A state moves one step at a time under one of 5 hidden systems, and each row is a state written as 48 numbers. Each run below is a few steps of one system.
(in the rows, 128 means zero)
B, seq 1:
[[129  91 136 194 108 143  84 204  59  75 149 105  95 140  71 136 119 133
  140 127 199 111 129 147 154 113 101 134 127 137 106  87 160 133  94 124
  117  81 119 169  98 134 123 112  66 117 137 108]
 [119  88 144 170  89 145  96 202  53  82 134  97  99 134  43 155 105 132
  140 136 198 119 119 136 152 120  98 132 148 133 114  95 173 126  87 123
  124  84 104 159 114 141 111  95  61 109 162 138]
 [112  92 148 139  74 144 114 187  63  88 121 101 115 132  35 172  97 127
  142 144 182 129 117 133 145 125  99 129 175 125 128 116 178 121  87 118
  137  97  98 150 133 145 106  83  70 109 181 162]
 [102  97 148 100  73 143 137 167  79 100 109 103 124 132  32 177  88 124
  136 148 153 141 117 121 137 129 104 129 192 125 141 131 175 115  88 118
  146 110  95 130 149 150 103  77  87 105 199 186]
 [ 97 112 141  70  82 140 159 139  97 123  98 113 142 127  48 168  90 120
  135 145 124 159 113 119 129 136 105 128 199 125 151 151 162 109 100 118
  156 131  92 118 165 150 105  77 111 100 201 196]]
V, seq 2, 5 rows:
[[ 80 121 139 164 129 145 105 203  88 110 184  88 100 116 114 124 138 107
  132 117 196  91 145 126 128  94 150 101 129 126  81  79 148 134  91 153
  132  86 154 160  93 144 140 127  96 131 103 102]
 [ 74 137 155 149 122 146 116 184  97 124 186  93 104 117 122 138 120 119
  130 121 185  89 148 134 121 102 161 116 120 101  84  87 144 154  93 158
  124 101 180 149  79 136 127 139 109 133 109  91]
 [ 69 148 164 133 111 151 125 153 104 126 187 106 104 116 125 144 105 130
  128 130 167  92 143 136 115 111 166 132 120  81  91 105 140 164  92 160
  119 108 196 145  64 132 113 141 124 132 123  85]
 [ 75 157 171 117 103 150 140 129 108 130 178 118 109 118 122 145  90 134
  121 136 143 102 133 141 118 115 170 143 115  77 108 118 138 169  96 161
  122 120 210 130  64 126 101 139 134 131 137  82]
 [ 86 159 176 104 101 146 156 106 119 134 169 128 111 125 120 145  74 146
  122 140 125 111 123 143 114 128 166 151 120  68 124 138 131 174  94 151
  115 134 209 124  64 124  88 138 145 125 150  89]]
S, seq 3 (5 x 48):
[[ 42 126 137  83 119 139 147 191 100 137 154  83 130 104  89 145 129  78
  129 115 165 113 147 106 108  93 145  79 179 127 101 107 151 107  88 160
  163 102 130 133 137 157 137 100 123 119 129 162]
 [ 47 107 129  93 112 139 137 207  85 120 151  76 128 112  71 147 129  81
  134 115 178 122 148 109 121  95 131  80 191 136 102 103 164  97  83 153
  168  94 109 138 145 163 136  87 104 115 137 169]
 [ 64  96 128 110 104 140 126 212  76 109 141  81 124 117  59 154 132  90
  138 124 187 126 140 107 128 101 122  91 186 145 104 102 166 100  85 140
  163  91  92 146 151 164 137  84  86 111 145 175]
 [ 93  90 123 132 103 139 112 215  76 103 126  81 122 122  57 156 133 102
  143 128 189 124 133 112 134 112 113  94 185 145 111  99 170 102  94 130
  154  92  80 149 158 155 136  83  73 111 148 181]
 [123  87 120 150 102 132 101 203  81  95 112  93 126 131  61 154 135 114
  144 134 185 126 129 114 145 124  96 106 174 152 120  99 170 103 107 116
  144  95  69 150 158 144 132  93  68 112 152 178]]
Q, seq 4:
[[ 57 135 125 124 148 132 127 190 123 141 172  79 128 104 139 118 159  86
  131 110 178  89 154 106 108  91 159  78 140 130  85  87 136 120 104 165
  147 104 148 140 120 152 151 128 131 140  80 129]
 [ 41 149 140  97 134 140 140 174 126 148 171  88 128 104 135 129 138  91
  121 117 162  94 152 111 102  95 173  88 145 112  88  93 132 131  98 172
  153 112 165 133 111 148 137 131 143 139  97 127]
 [ 39 157 155  75 120 139 154 152 130 155 171  95 134 103 130 143 119 104
  121 119 143 105 151 113 100 103 176  98 148  92  98 113 133 139  95 175
  146 118 181 122 103 146 127 130 153 134 116 124]
 [ 45 157 163  62 108 147 166 130 131 158 159 106 134 109 125 152  99 112
  120 125 126 114 142 121  98 112 174 114 148  82 108 129 133 149  93 168
  142 129 188 111  97 142 109 124 161 124 137 125]
 [ 59 164 173  65 101 142 175 103 133 156 150 123 133 118 118 151  82 123
  117 133 112 122 129 126 103 126 168 136 145  77 130 146 132 157 100 158
  134 145 195 110  94 134  99 126 162 124 157 119]]
B, seq 5 (5 x 48):
[[ 50 108 138  75  97 144 150 202  80 118 136  78 136 112  51 159 117  90
  131 128 167 133 144 105 121 104 126  85 207 131 112 114 165  99  80 145
  170 100 101 129 155 166 124  73  98 108 165 188]
 [ 42 124 144  52  96 142 170 171  99 134 135  97 142 108  61 163  99  94
  124 126 141 137 134 106 113 109 136  95 199 118 124 133 157 109  81 153
  166 119 117 120 143 161 115  82 126 105 170 182]
 [ 55 148 160  44  97 138 180 124 133 155 129 112 147 112  96 160  93 106
  124 135 113 136 128 110 100 123 152 114 179  94 137 156 141 126 101 152
  156 144 153 106 135 149 106 105 155 119 167 166]
 [ 76 166 162  45 112 135 188  88 158 170 126 131 151 115 128 152  87 122
  116 134  84 133 127 113  93 133 168 132 150  83 148 169 123 144 117 149
  144 161 172  94 124 134 103 126 175 123 157 148]
 [103 173 156  62 125 128 185  57 174 170 129 155 147 120 158 129  93 130
  112 134  70 143 123 119 101 136 170 145 128  86 153 174 106 145 133 142
  133 170 181  92 118 127 107 138 178 127 148 122]]
Z, seq 6, 5 rows:
[[ 89 151 109 108 173 116 144 137 171 169 143 106 147 103 184 101 174  88
  119 110 129 111 150  94  93 106 168  84 127 135 111 113 111 112 145 153
  149 140 138 120 153 142 162 146 160 148  66 140]
 [111 154 108 125 182 113 138 125 182 173 146 119 141 108 203  92 178  99
  119 108 122 107 148  98  99 108 169  92 113 138 113 117 100 117 156 151
  140 149 143 120 145 135 165 158 159 148  61 123]
 [138 157 104 142 190 111 130 108 190 162 146 131 139 116 218  83 179 113
  122 109 114 114 144 106 100 114 166 106  93 143 117 123  91 124 165 145
  132 149 146 124 137 120 162 166 157 150  57 105]
 [160 154 105 155 187 114 120  95 188 156 144 145 130 120 222  81 170 125
  116 110 111 112 137 116 114 125 161 118  78 137 117 126  88 133 175 131
  119 152 150 127 131 111 158 177 155 154  56  89]
 [180 151 111 177 178 111 111  84 177 147 138 147 123 129 220  84 163 140
  121 119 107 110 132 133 122 129 147 139  62 134 123 125  89 143 175 122
  105 152 155 128 117 106 151 182 153 156  65  79]]
S, seq 7, 5 rows:
[[154 132 166 154  89 141 116 106 102  99 129 149 100 151 101 156  79 180
  125 144 132 130 116 163 147 149 126 183 102  88 145 140 140 164 117 115
   93 131 164 132  76 110  86 137 103 109 170  89]
 [161 133 166 175 101 137 108 105 109 100 140 148  96 149 119 142  83 178
  126 148 135 116 115 163 147 143 130 183  85  93 135 129 130 170 119 116
   85 126 180 140  67 100  95 150 108 119 151  70]
 [166 140 161 192 115 137 100 106 118 101 149 152  95 146 137 125  94 175
  128 142 140 105 117 157 138 139 134 177  70  92 126 122 122 177 125 122
   83 124 186 145  61  98 102 164 115 127 125  59]
 [161 143 149 202 133 128 100 110 128 109 157 150  94 144 160 112 111 165
  129 136 144 100 123 156 134 134 139 170  62 103 122 114 115 173 136 125
   87 125 185 152  67 101 115 171 116 139 102  53]
 [165 144 141 201 152 125  98 110 143 116 162 145  99 136 181 100 129 153
  125 124 141  91 129 149 130 127 147 156  58 112 113 111 108 168 139 130
   95 129 183 150  71 105 130 175 128 144  81  49]]
Z, seq 8:
[[ 86 103 118  78 111 131 145 180 110 131 108  90 150 119  73 158 134  92
  137 128 143 147 131  98 123 117 117  89 203 150 129 129 156  88 107 126
  170 121  68 123 188 159 134  80 105 111 163 209]
 [ 83 112 111  70 125 127 156 163 127 144 109  97 157 112  91 143 144  82
  129 124 133 149 134  92 115 117 120  81 201 155 131 131 144  87 116 135
  174 126  73 116 195 159 143  85 123 118 149 212]
 [ 86 124 108  64 144 121 163 142 145 156 108 105 159 107 117 126 151  78
  132 125 119 142 127  84 103 112 133  78 187 153 134 140 131  89 127 135
  173 135  85 109 195 156 149  97 144 125 135 200]
 [ 98 140 103  67 153 114 165 118 172 176 106 109 162 105 149 114 153  80
  128 123 102 133 129  88  93 116 144  85 166 142 133 142 114  98 138 139
  166 151 100 104 192 150 146 114 162 140 110 185]
 [104 151 104  77 161 113 164  98 189 179 110 123 162 111 177 107 161  95
  119 120  90 133 134  90  91 121 160  94 148 133 136 149 102 111 157 137
  155 163 124  99 178 142 149 134 173 143 101 166]]
Q, seq 9 (5 x 48):
[[143 145 104 175 190 112 109 131 174 150 152 126 127 117 211  80 179 115
  124 109 141  98 146 117 111 111 161 108  84 146 103 104  98 132 165 134
  123 134 143 133 128 122 164 174 139 159  50  96]
 [115 148 103 146 194 113 119 138 177 162 151 116 137 110 210  88 183  99
  119 107 139 101 151 104  98 109 167  94 105 144 104 108 105 121 157 151
  136 139 144 129 142 130 172 163 148 153  48 114]
 [ 96 152 108 116 183 117 136 142 175 172 148 107 145 101 191  98 176  87
  124 105 131 104 150  94  95 106 172  82 128 142 107 115 109 111 143 155
  149 144 137 122 150 142 167 151 156 148  63 137]
 [ 72 153 116  86 168 120 152 146 167 171 142 103 155  99 170 110 163  82
  121 109 125 112 146  89  87 103 170  74 145 135 113 120 115 107 132 160
  160 137 138 115 157 149 160 137 160 143  82 155]
 [ 55 149 127  59 143 123 166 142 159 175 132 102 154 102 140 128 144  78
  125 116 120 119 144  90  90 102 161  80 165 127 120 132 124 108 119 157
  165 141 131 107 160 149 144 119 164 134 106 169]]
V, seq 10, 5 rows:
[[203  94 106 152 120 115 111 112 130 104  68 153 134 149 101 131 126 142
  137 141 113 155 104 128 150 151  75 150 137 160 167 149 133 104 150  81
  120 138  60 126 176 122 124 112 104 117 155 166]
 [202  90 101 176 129 114 100 134 129 100  81 141 130 147 114 118 148 141
  139 136 129 146 112 129 150 150  83 139 128 172 151 133 134 104 157  87
  120 131  54 137 175 121 142 118  94 122 139 157]
 [201  89  90 191 142 114  83 146 123  97  97 132 121 146 124 115 160 131
  141 129 148 138 122 128 152 134  86 128 117 175 138 116 131 108 154  90
  122 121  58 143 167 120 151 125  92 130 114 142]
 [185  93  87 203 153 114  77 159 117 101 115 122 117 137 139 105 176 125
  141 124 161 126 125 128 155 124  93 118 108 181 118  97 129 105 153 102
  121 111  71 154 151 124 159 130  93 135  96 131]
 [167 100  94 208 160 117  78 172 117 102 135 113 119 129 147  92 174 115
  139 118 169 107 133 129 142 111 110 111 106 169 103  88 126 114 143 115
  118 104  94 159 136 125 161 137  97 143  75 109]]

Which system made each run below?
seq 11, 5 rows:
[[ 96 157 118  68 158 117 171  99 189 180 118 122 162 108 172 114 154  94
  121 119  94 129 136  89  90 123 162  94 150 130 132 144 109 113 149 146
  158 163 129 100 171 139 149 136 174 138 100 165]
 [107 167 117  80 167 115 164  87 198 186 129 132 154 111 197 105 150 103
  116 113  85 131 138  97  92 123 170 106 132 126 139 148  99 119 154 148
  148 169 142 102 153 134 149 147 178 141  96 143]
 [119 169 116  94 170 116 162  75 196 181 137 144 147 114 209  97 152 114
  113 116  82 132 138 108  96 126 171 115 114 127 134 150  87 126 162 145
  137 167 155 105 135 125 145 157 184 144  90 118]
 [137 168 118 111 174 111 153  64 192 171 144 154 140 118 214  87 146 127
  112 114  83 128 134 118 100 125 170 129  94 120 135 149  85 136 162 138
  125 169 167 111 122 117 142 168 182 139  82  96]
 [152 164 125 135 169 113 147  62 186 158 149 157 131 125 211  87 135 138
  114 117  84 125 128 131 114 133 163 141  77 120 133 148  82 147 161 136
  114 162 176 114 106 115 135 171 174 141  91  76]]
  Z
seq 12 (5 x 48):
[[172 126 139 221 132 130  79 146 110  92 154 138  88 143 149 114 127 161
  134 129 171  94 130 149 148 129 130 156  71 120 110  96 130 162 132 120
   89 110 160 157  73 107 126 163  96 135  99  62]
 [161  99 136 215 117 137  79 174  79  74 151 126  89 144  98 127 124 149
  136 130 181 111 124 159 161 124 103 153  97 135 111  93 145 141 112 116
  101  93 125 166  89 115 125 131  75 125 125  88]
 [153  91 133 197 101 140  82 185  61  71 130 116  99 146  72 142 114 141
  145 139 187 116 118 149 162 125  88 146 124 139 120  97 161 132 100 111
  111  83 105 163 108 126 115 111  66 117 149 112]
 [145  86 137 175  89 138  92 188  64  78 117 106 105 144  52 156 114 136
  146 144 181 122 114 137 157 134  88 140 149 137 126 107 167 123  95 106
  123  92  90 152 129 136 114  99  61 113 165 146]
 [130  87 137 141  78 136 107 183  73  89  98 101 121 140  44 166 111 129
  147 147 170 133 115 132 149 131  88 130 174 133 133 115 173 114 101 107
  138 106  82 139 147 145 112  86  70 107 179 177]]
  B
seq 13 (5 x 48):
[[124 167 144  71 132 124 181  46 179 170 117 156 144 122 164 125  95 134
  113 135  59 146 118 119 100 145 162 149 122  96 161 176 105 147 146 138
  127 176 169  91 126 123 106 142 182 130 145 123]
 [ 98 171 161  64 115 130 182  65 162 168 130 148 142 121 144 139  83 133
  115 138  81 133 122 123  98 142 166 145 128  81 151 167 112 150 127 144
  130 169 183  97 113 127 103 139 176 120 153 121]
 [ 80 166 173  67 104 143 176  87 145 154 146 140 132 120 125 147  76 131
  118 139  98 123 126 126 105 132 168 145 132  75 141 160 122 158 110 150
  129 153 194 104  99 130  96 131 166 122 156 119]
 [ 68 160 175  77  97 147 166 111 121 144 154 125 122 122 112 151  78 132
  121 140 117 117 130 130 110 130 169 144 139  71 126 146 132 163  97 156
  127 133 197 113  80 134  93 127 152 121 161 111]
 [ 66 151 173  94  93 152 149 134 103 131 163 111 113 121 102 161  80 135
  122 136 144 109 130 133 116 120 164 140 139  71 114 125 148 163  88 159
  124 122 195 126  75 138  95 127 128 118 155 105]]
  S
